m =
[ 14.598  10.533   6.678  18.668 -13.991  -4.527  -1.881  13.528  15.940
  22.572   2.681  10.804  20.314]
The second entry from the right is 10.804
The third entry from the left is 6.678
The entry just left of the centre entry -> -4.527
What is the first entry from the left?
Answer: 14.598
The entry just left of 2.681: 22.572
What is the third entry from the right?
Answer: 2.681
What is the entry at the centre?
Answer: -1.881

W = -0.8	0.8	-0.5	0.6	-1.9	-2.1	-0.3	1.9	-1.8	-0.1
The entry just left of -1.9: 0.6
The entry just left of the smallest entry: -1.9
Give the entry just right of 0.8.
Answer: -0.5
The entry just right of -1.9: -2.1

B =
[[-15 -10  18   7  -3   1   5  10  -5   2  -2  -1   6]
 [ -6   4  14  11   6 -15  13   3   3  -9   0  11   4]
 [ -4   0  17   9   1   2   7  18  -9   1 -10   4  -3]
 [ -8   6   8   6  -4 -13  11   3   5  -9   0  15   4]
 [-12   3  18  11   7 -15   9   1   2  -7   4  12   4]
 [-14   0  11   4  -8  -7   7   6   1  -5  -2  11   4]
 [-20  -1  17   4  -6  -6   3   7  -3  -3  -3  11   2]
 [-17  -1  16   4  -6   0   2  12  -5   0  -5   9   0]
 [-18   5  32  13   7  -9   4  14 -14  -3 -13  13 -10]
 [ -6  -2   1   3  -9  -8  12   2   8  -8   3   8  10]
 [-13   0  17  10   4 -13   9   1   0  -6   2  10   5]
 [-16   4  27  14   6 -13   7   8 -10  -5  -9  13  -5]
 [-20 -11  10   3  -8  -5   4  -1   4  -1   7   5  13]
 [-16  -1  19   5  -4   1   2  14  -7   1  -7   8  -2]]
What is the largest entry in the first row?
A: 18
The smallest entry in the last column: -10
What is the top-right entry?
A: 6
The 2nd entry from the end, reading row by row: 8
The last entry, reading row by row -> -2
What is the bottom-left entry?
A: -16
The bottom entry of the column that holds the largest entry: 19
The maximum: 32
What is the 4th entry from the end, reading row by row?
A: 1
What is the fifth entry from the end, reading row by row?
A: -7
What is the entry in the top-left corner?
A: -15
The first entry in the row that holds the largest entry: -18
What is the entry just left of the largest entry?
A: 5
What is the second largest entry?
A: 27
The fourth entry, reading row by row: 7
What is the entry directly below -11?
A: -1
The 3rd entry on the main diagonal: 17

array([ -27.33,  145.37,  -19.35,  121.28,   77.46,  -12.07,  -79.48,
        -85.31, -215.00,    2.59,  -26.35,  -28.83,   44.37,  -53.75])
The entry just left of -215.00 -> -85.31
The entry just right of -19.35 is 121.28
Read off the entry just right of the largest entry.
Answer: -19.35
Read off the entry just left of -85.31.
Answer: -79.48
Read off the entry just right of 77.46.
Answer: -12.07
Read off the entry just right of the smallest entry.
Answer: 2.59
Read off the entry just left of -12.07.
Answer: 77.46

Questions about the matrix below.
1) Give the entry just left of 349.
2) Give the entry just left of 539.
[[566, 703, 490, 247, 733, 547, 721, 584, 525, 277, 710, 535, 677, 818, 564], [638, 635, 461, 349, 733, 541, 720, 544, 531, 258, 739, 549, 712, 868, 559], [643, 513, 305, 767, 626, 583, 756, 854, 471, 669, 563, 446, 386, 441, 418], [657, 621, 455, 373, 733, 539, 715, 537, 531, 258, 748, 550, 717, 874, 558], [321, 638, 444, 806, 669, 558, 521, 769, 679, 417, 379, 440, 445, 468, 564], [643, 461, 738, 684, 450, 464, 724, 310, 679, 490, 544, 731, 445, 583, 703], [637, 461, 738, 439, 452, 464, 584, 688, 651, 621, 451, 731, 448, 570, 703], [697, 487, 599, 767, 450, 470, 737, 310, 644, 436, 641, 697, 562, 715, 666], [321, 657, 512, 806, 561, 583, 521, 559, 634, 456, 379, 464, 553, 516, 590], [695, 568, 442, 467, 712, 528, 712, 476, 535, 262, 748, 564, 717, 874, 566], [376, 852, 568, 209, 683, 486, 602, 436, 515, 642, 719, 576, 509, 428, 510], [611, 511, 313, 778, 647, 583, 756, 854, 484, 642, 532, 440, 386, 441, 427], [362, 852, 581, 209, 702, 499, 626, 463, 510, 576, 697, 566, 526, 478, 536], [697, 686, 305, 600, 481, 529, 613, 607, 471, 669, 725, 541, 427, 428, 418]]
1) 461
2) 733
